In the rows, 128 means zero.
Rows swapped in pairs by one turn or mirror: which row each one swaps with:
Q_701: [102 120  99 122 118 134 118 123 147 110 116  96 141 127 121 124 129 126
 127 129  92 137]
Q_593: [ 90 124 166 126 135 123 134 118 141 113  94 166 153 137  97 113 130 128
 114 134 124 127]
Q_715: [111 110 114 143 136 133 138 140 134 111 190 118 133 122 122 139 127 108
 132 125 133 133]
Q_959: [101 124 149 137 131 127 126 166 144 111  93 187 145 139 141 126 122 108
 125 137 120 115]
Q_460: [125 135 168 143 139 110 150  96 140 115 110 132 107 105 132 121 149 119
 122 145 138 116]
Q_98: [ 87 105 150 120 149 118 105 154 144 100 100 121 165 137 127 125 100 140
 123 119 101 107]
Q_836: [131 127 153 144 104 141 147 168 153 123 137 128  94 137 127 154 152 117
 127 137 147 115]
Q_116: [ 86 114 125 154  97 106 140 132 147 109 104 139 140 124 139 142  95 111
 116 166 132 126]
Q_504: [108 117 108 144 120 124 154 145 142 109 119 149 132 122 168 129 124  78
 128 129 126 113]
Q_720: [111 117 138 132 117 130 105 140 141 107 170  87 145 141 133 117 121 149
 124 137 138 140]
Q_636: [104 107 106 159 115 105 135 161 147  90 131 114 164 137 127 128 109 112
 113 133 160 133]
Q_778: [115 108 117 151 112 139  90 105 129 109 143 109 139 129 126 128 131 138
 139 135 131 124]
Q_527: [ 98  90 174 176 113 139 151 154 116 105 117 114 112 143 112 130 129  93
 131 138 132 124]
Q_548: [126  96 122 149 103 115 122 129 139  94 158 117 124 146  85 124 142 130
 127 109 131 131]
Q_935: [134 112 110 115 114 129 107 136 162 112 147 141 129 160 131 116 134 129
 128 125 130 102]
Q_964: [ 72 121 117 141 120 119 165 127 144 109 107 142 148 116 107 121 135  90
 127 143 127 133]
Q_923: [105 146 177 136 146 120 134 124 156 102 118 118  93 120 131 129 143 137
 143 128 127 101]
Q_936: [ 93 119 164 139 127 120 141 136 141 109 161 186 145 121 123 128 131 122
 129 128 119 100]
Q_426: [ 95 118 126 150 107 107 158 146 141 107 124 116 141 107 125 105 115  91
 102 156  92 114]
Q_122: [101 141 134 158 116 102 149 139 145 112 101 115 171 113 141 132 105 109
 110 151  99 117]
Q_284: [ 99 113 171 133 112  93 178 131 139  97 100 140 139 118 134 138 131 140
 127 136 112 132]
Q_655: [129 115 112 120 119 131 113 171 132 118 131  99 127 127 115 134 152 145
 121 109 129 117]
Q_825: [107 116 155 135 141 120 135 207 145 118 111 121 142 129 130 119 127  83
 121 126 136 120]
Q_817: [118 115 169 141 116 124 113 141 135 122 147 127 160 146 108 132 162 134
 162 138 135 147]
Q_524: [123 122 170 145 109 115 160 130 131 134 147 146 120 116 136 126 136  90
 123 144 134 152]
Q_694: [127 114 169 134 122 119 144 153 142 108 174  86 133 131 129 122 128 121
 124 133 145  81]
Q_477: [ 84 124 110 143 140 100 147 191 144 117 106 134 142 114 129 129 122 110
 135 138 125 120]
Q_944: [141 124 146 140 124 143 121 138 138 114 125 124  91 149 148 136 153 133
 139 122 143 123]
Q_687: [110 123  95 132 116 123 115 158 143 106 170 123 132 130 117 145 131 124
 133 128 133 137]
Q_325: [137 124 162 136 102 123 158 122 143 136 146 133 104 126 122 118 157 108
 134 153 128 113]
Q_580: [123 117 154 145 125 122 131 161 137 124 111  69 129 141 143 147 126 101
 135 140 147 131]
Q_423: [ 67 114 176 140 123 116 126 162 139 116 121 119 170 122 126 128  99 103
 129 145 101 111]
Q_278: [110 113 177 136 132 128 145 165 138 116 173  88 134 142 117 140 124 130
 128 133 137 141]
Q_301: [123 119 171 165 117 120 135 131 124 109 137 119 100 145 117 144 139 109
 146 116 139 156]
Q_802: [111 106 138 139 130 115 103 182 161  87 132 110 149 147 119 136 105 141
 117 109 125 117]
Q_55: [126 126 165 143 136 117 120 124 141 108  64 112 143 138 115 120 134 104
 129 137 128 106]
Q_976: [ 70 105 137 132 139 115 112 162 152  83 127 112 159 143 114 132 100 130
 118 108 121 107]
Q_93: [100 127 122 142 119 136 117 135 146 103 182 102 145 139 109 130 138 126
 114 130 135 107]
Q_649: [ 94 113 154 134 139 125 121 170 139 106 130 182 141 125 134 132 120 158
 122 131 125 121]
Q_887: [116 130 145 109 154 132 125 164 157 110 118  98 116 134 123 132 139 139
 121 100 110  99]
Q_749: [121 106 186 146 110 111 132 147 140 115 140 177 131 141 112 137 128  90
 122 133 125 129]
Q_863: [109 128 171 139 148 115 155 142 144 123 105 113 170 112 108 117 122 121
 116 142  87 108]
Q_740: [126 113 112 125 118 107 159 132 155 117 125 137 149 117 101 110 116 107
  97 154 105 108]
Q_27: [ 96 115 148 138 149 138 124 161 143 106 115 175 135 111 123  99 142 129
 136 132 104  96]
Q_970: [103 118 181 135 113 118 100 144 140 117 155 171 139 133 110 142 122 112
 122 133 127 140]
Q_314: [122 119  93 135 118 104 149 144 142 108 103 133 147  97 125 111 129 115
 108 149 118 117]
Q_381: [113 116 133 138 113 127 132 149 142 121  98  60 130 132 124 124 138  91
 126 138 129 124]
Q_612: [103 132 129 131 135 140 141 159 149 117  89  82 137 112 146 124 138  98
 129 140 123 129]
Q_219: [ 79 108 174 127 128 134 107 152 133  88 131 121 119 154 133 154 110 114
 136 116 144 144]
Q_517: [113 129 168 125 152 131 148  96 144 115 131 145 109 128 126 119 157 124
 137 136 130 114]
Q_97: [ 87 132 163 116 124 126 144 151 147 124 138 120 155 113 124 121 113  93
 129 146  83  94]
Q_599: [146 137 148 151 119 133 140 148 136 140 108 121 109 121 138 141 159 124
 139 147 130 128]
Q_515: [ 82 118 163 135 135 150 128 123 146 110 107 130 134 158  85 132 131 139
 128 137 115  94]
Q_634: [116 117 175 136 119 125 128 130 140 116 138  60 127 135 126 133 134 137
 126 131 136  98]
Q_522: [108 118 195 139 102 131 107 174 136 117 122 151 149 123 119 128 130  93
 118 132 132 121]
Q_36: [117 130 161 129 140 111 128 106 150 119 153 168 145 132 106 121 132 145
 124 125 116 112]

Q_504 pairs with Q_935
Q_936 pairs with Q_325
Q_887 pairs with Q_825
Q_522 pairs with Q_923
Q_778 pairs with Q_116
Q_749 pairs with Q_517
Q_863 pairs with Q_278

Rows swapped in pairs by one turn or mirror: which row each one swaps with:
Q_405: [163 107 165 113 157 114 150 121 206  51 108  88  84 117 110 161 126 142
 164]
Q_194: [146 138 137 140 172 106 152  89 206  75 149 104 100 158 124 138 126 151
 178]
Q_563: [146 111 161 145 105 109 109 118 174  64 125 111 119 107  91 129 125 132
 159]
Q_467: [152  95 144 117 152  96 125 110 143  62 143 100 106 127 133 161 129 109
 189]
Q_855: [150  80 132 126 157  96  99  92 175  56 136  78 106 110 144 157 106 118
 160]
Q_995: [189 117 115 160 149 105 126 127 171  62 111 133 139 138 124 147 117 116
 127]
Q_302: [158 146 122 145 138 106 107 105 178  71 112  90 114 160 133 104  97 159
 167]
Q_310: [155 107 144 142 102 114 102 107 187  81 117 106 120 107  97 129 125 123
 161]
Q_255: [154 124 160 130 151  74 114 132 184  68  89 114 110 143 123 165 114 175
 132]
Q_892: [154 112 149 135 158  74 118 135 183  64  96 120 118 135 120 161 112 184
 134]
Q_758: [164  89 144 110 149 102 114 108 149  64 140 101 108 124 120 153 134 112
 192]
Q_975: [183 107 130 132 142 129 112 137 163  22 100 105 110 143 132 164 123 118
 159]
Q_870: [148 140 138 144 173 108 156  89 195  68 149 112 115 155 122 143 128 147
 187]
Q_708: [149 122 162 127 140  71 118 136 186  65  96 126 117 141 116 156 119 178
 148]
Q_469: [195 127 123 152 154  95 119 118 180  72 103 113 141 146 125 134 114 108
 129]
Q_712: [150 119 152 136 148  66 118 137 183  67 101 117 115 133 127 154 106 183
 144]
Q_478: [190 101 101 138 175 140 137 106 195  66 129  96 123 121 134 149 129 134
 171]
Q_784: [139 135 109 133 142 118 107 102 183  66 108  99 112 165 126 112  92 156
 165]
Q_529: [150 135 134 143 172 104 144  96 203  84 158 111 102 157 137 136 128 149
 179]
Q_349: [189 127 122 169 160 102 125 121 178  64 102 120 132 149 130 138 114 122
 121]
Q_57: [139 111 155 146 106 111 109 115 178  79 116 121 121 103 111 138 132 113
 163]
Q_378: [138 116 147 129 142  77 116 137 176  57 104 127 109 134 116 162 118 179
 132]
Q_438: [144 116 146 145  99 111 107 117 187  66 121 106 110 105 102 135 139 127
 167]
Q_309: [165 121 149 153 138 119 133 127 227  67 106 117 118 154 145 157 139 167
 166]
Q_550: [140  83 127 120 155  94 110  93 180  68 135  80 112 111 146 150 108 118
 162]
Q_334: [197 116 128 154 159  95 124 125 173  62 103 118 146 136 119 140 109 113
 127]
Q_134: [167 109 161 112 158 118 165 131 208  62 108  89  88 123 110 150 119 145
 165]
Q_395: [147 125 141 114 155 111 150  89 217  62 141 125 141 140 130 139  99 152
 175]
Q_882: [146 114 140 106 150 105 158  90 203  61 146 129 150 131 124 143 109 143
 173]
Q_241: [155 113 161 127 141  79 113 138 172  61  90 130 116 134 119 163 119 171
 138]
Q_458: [141 124 134 107 160 108 145  76 211  60 140 121 137 134 125 140  99 145
 170]
Q_746: [164  99 155 102 151  99 109 105 148  57 142 101 102 125 119 157 130 112
 183]
Q_760: [196  90 100 133 167 128 113 103 186  67 118 103 116 126 125 156 133 154
 183]
Q_665: [162 103 159  96 164 116 144 120 199  63 107  87  96 112 118 163 126 164
 174]
Q_201: [182 105 136 128 142 130 108 125 166  22  98  99 105 139 131 164 122 119
 153]
Q_526: [147 132 142 142 179  97 149  89 197  80 154 112 110 159 132 140 130 151
 173]
Q_195: [153 154 112 134 129 113 107 104 186  57 108  91 108 159 130 113 107 154
 174]
Q_153: [186 111 130 128 142 129 106 127 167  15 100 106 114 145 131 156 118 120
 162]
Q_816: [162  91 151 110 156  93 116 105 142  61 144 100 109 129 123 155 129 112
 182]
Q_658: [158  94 151 117 154  95 113 110 145  67 133  88 105 125 128 159 132 118
 196]
Q_692: [189 123 114 166 153  97 114 119 169  54 110 112 133 144 124 137 114 111
 130]
Q_693: [147 137 145 138 174 104 147  81 196  75 146 109 109 158 130 150 133 144
 180]
Q_604: [140 152 118 135 147 113 107  99 174  64 104 103 107 161 139 120  96 155
 166]
Q_5: [159 119 160 159 138 109 126 129 229  65 110 107 112 148 141 156 139 165
 162]
Q_772: [146  89 130 126 165  90 108  84 175  67 135  67 109 124 148 154 111 127
 153]
Q_734: [190 123 124 159 156  96 119 113 174  57 108 120 142 130 114 142 106 110
 129]
Q_358: [142 144 114 132 131 113 113 107 185  63 110  95 103 156 122 113  91 163
 161]
Q_143: [197  98  94 134 166 126 124 110 192  65 121 108 121 134 142 148 130 151
 185]
Q_999: [163 127 155 156 142 112 129 128 228  65 102 114 111 153 138 161 144 165
 162]
Q_801: [141  99 155 138 107 111 104 110 187  78 113 108 119 114  96 132 122 119
 160]

Q_478 pairs with Q_665
Q_708 pairs with Q_692
Q_405 pairs with Q_143
Q_772 pairs with Q_882
Q_746 pairs with Q_529
Q_349 pairs with Q_241

